Each path below is one point turned by a fixed rotation once a step. After each direction that follows a path, write how fast that rotation turns it, in degrees a step (0 if it stays still).
Each turn is a multiple of 5 degrees from 10 to 175, or 0.
Each row of a path follows its step; steps can be skipped.

step 0: 2.298 -3.880 1.586 -4.253 2.396 1.023 -1.387 -2.349 -1.946 3.357 -0.473 0.544 0.375 2.358 -3.542 2.889 0.759 -0.650 -1.737 1.867 1.947 2.526 3.139 2.884 -0.790 -1.080 0.857 -4.037 0.108 -0.843 -3.307 -0.983 0.598 -0.460 -3.240 -0.308 -1.195 -3.605
step 3: 3.470 -0.301 1.153 -2.131 -1.186 2.533 -1.463 2.427 -2.157 -0.034 2.483 3.154 0.631 -1.164 -3.361 1.940 3.947 -3.200 -0.985 -0.309 -1.073 2.430 0.188 -0.752 -0.711 -0.706 -6.867 -0.171 -2.390 0.936 -1.678 1.063 1.842 -0.265 1.631 -3.756 1.949 1.151
step 4: -1.104 1.710 -0.559 0.816 -1.694 1.890 -0.139 -0.248 2.740 -1.796 4.342 2.164 -0.743 -0.882 -2.727 3.338 2.032 -3.226 -0.975 -4.474 0.933 3.780 2.096 -0.596 -1.772 -2.866 -0.174 -3.734 -0.791 -0.586 1.658 -0.876 4.765 -1.186 -2.186 0.934 0.101 3.496
step 5: -4.659 -0.520 -0.562 -0.684 0.884 -1.296 0.567 -0.688 0.626 1.119 0.255 -1.189 0.939 -1.886 1.222 6.154 -3.977 -3.706 -2.255 -1.410 -2.200 1.519 -1.155 3.392 -0.092 -1.064 -1.479 -3.997 -1.026 -1.553 -0.401 -2.712 1.064 1.596 -1.656 2.020 4.362 1.630
step 8: -0.433 -3.530 2.906 -0.876 -2.307 -1.346 1.041 1.785 -1.905 1.529 -1.008 -0.280 -5.464 1.023 -1.195 3.119 0.231 -5.077 -3.681 -1.212 1.410 -2.974 0.626 -3.193 -0.847 1.009 0.603 -0.701 0.171 4.075 2.101 -0.260 0.749 2.936 -0.505 -0.485 3.409 -1.059
step 12: 0.296 -0.333 0.801 1.224 -1.673 1.765 1.010 2.788 2.072 -2.338 0.253 0.534 -0.196 -0.175 1.647 -3.014 3.402 -2.877 0.164 0.636 -0.652 0.461 -5.179 -4.699 4.335 -2.844 -2.485 0.577 0.055 1.917 0.422 -0.588 2.508 -4.651 -0.346 0.402 3.897 -1.556
step 15: -3.857 -0.414 1.169 3.972 1.399 -0.010 -1.422 1.348 0.792 -1.165 -3.043 -0.816 0.502 2.181 5.224 -1.684 -5.175 -3.063 2.501 0.855 -1.603 4.554 -1.319 -2.517 1.497 2.126 0.913 0.975 3.028 -2.301 -0.781 0.658 -0.631 -0.605 2.133 0.558 1.270 -0.552
step 17: -0.658 -2.592 -2.020 -0.153 -1.341 1.145 1.774 -0.467 0.729 -4.159 2.203 0.485 -5.314 2.677 0.884 -0.273 -0.886 2.931 -0.037 2.727 3.978 0.796 0.583 -1.648 1.319 1.169 2.499 2.703 -0.137 5.115 -0.020 0.698 2.860 1.390 0.558 -0.607 0.305 -5.055
step 18: -1.172 -0.951 -1.626 -2.237 -0.224 0.271 4.911 -0.076 -0.090 0.924 -0.820 -1.540 -3.081 -0.631 -1.205 -1.890 -4.615 0.875 4.347 1.236 1.253 -1.596 2.136 -3.097 -0.243 2.544 1.637 -3.267 3.716 1.722 0.182 -0.675 2.628 -1.399 5.043 1.551 -0.225 -2.170
Speeds:
-0.570 1.198 -0.216 -0.735 1.005 0.485 -0.586 0.792 0.674 -0.458 -0.203 -1.420 -0.022 0.069 0.059 -0.296 0.636 1.452 0.359 -0.308 -0.580 -0.121 -1.546 0.131 -1.194 -0.463 -1.146 -0.659 0.029 0.142 0.296 -1.673 1.732 -0.203 -0.287 -0.701 0.742 1.317
45
0.250 -0.876 -1.000 0.803 0.700 0.009 -0.643 0.099 -0.219 0.455 -1.111 1.432 2.075 0.901 -0.356 -0.630 -0.142 -0.410 0.017 1.750 -0.760 -1.179 -0.039 -0.529 -0.310 -0.970 -1.510 -0.095 -1.097 0.331 -1.313 -0.107 0.458 -0.491 0.191 -0.034 -0.370 0.017
110
0.078 1.304 -1.773 -0.342 -1.186 1.831 0.037 0.538 -0.588 -0.008 -0.339 -0.363 -0.358 0.116 0.022 -0.579 -1.209 1.546 0.649 0.808 -0.917 -0.815 -0.348 -1.020 0.312 0.177 1.360 0.937 0.338 -0.555 -0.477 -0.403 -0.877 0.351 -0.288 -0.043 -1.257 -0.417
10
1.064 -0.598 0.427 0.377 -0.990 0.020 -0.159 1.990 0.722 -1.398 -1.429 0.575 -0.554 -0.254 -0.462 -0.652 0.001 0.056 -0.621 -0.417 0.533 -0.204 -1.059 0.489 -0.252 0.621 0.137 1.486 -1.023 -0.800 -0.089 1.365 -0.022 -0.667 -0.096 -1.673 0.699 0.455
80
0.185 -1.471 -0.081 0.043 0.187 -0.156 0.481 0.877 -0.770 -0.075 0.350 -2.072 0.167 0.141 -0.596 0.517 0.482 0.927 -0.407 1.010 -1.087 2.105 0.748 -0.955 1.237 0.583 -0.817 -0.039 -0.201 0.303 -0.563 -0.198 -0.358 -0.631 -0.235 -1.394 0.352 -1.040
125
-1.158 -1.931 -0.149 -0.472 -0.318 0.249 -0.420 -0.008 0.327 1.328 0.618 0.869 -0.945 -1.052 -0.677 -0.567 -0.256 1.067 0.468 -0.344 0.175 0.301 -0.934 0.644 -0.549 -0.571 -0.720 0.273 -0.643 -0.644 0.701 -0.980 -1.340 -1.976 -0.401 0.940 -0.242 -0.612
155
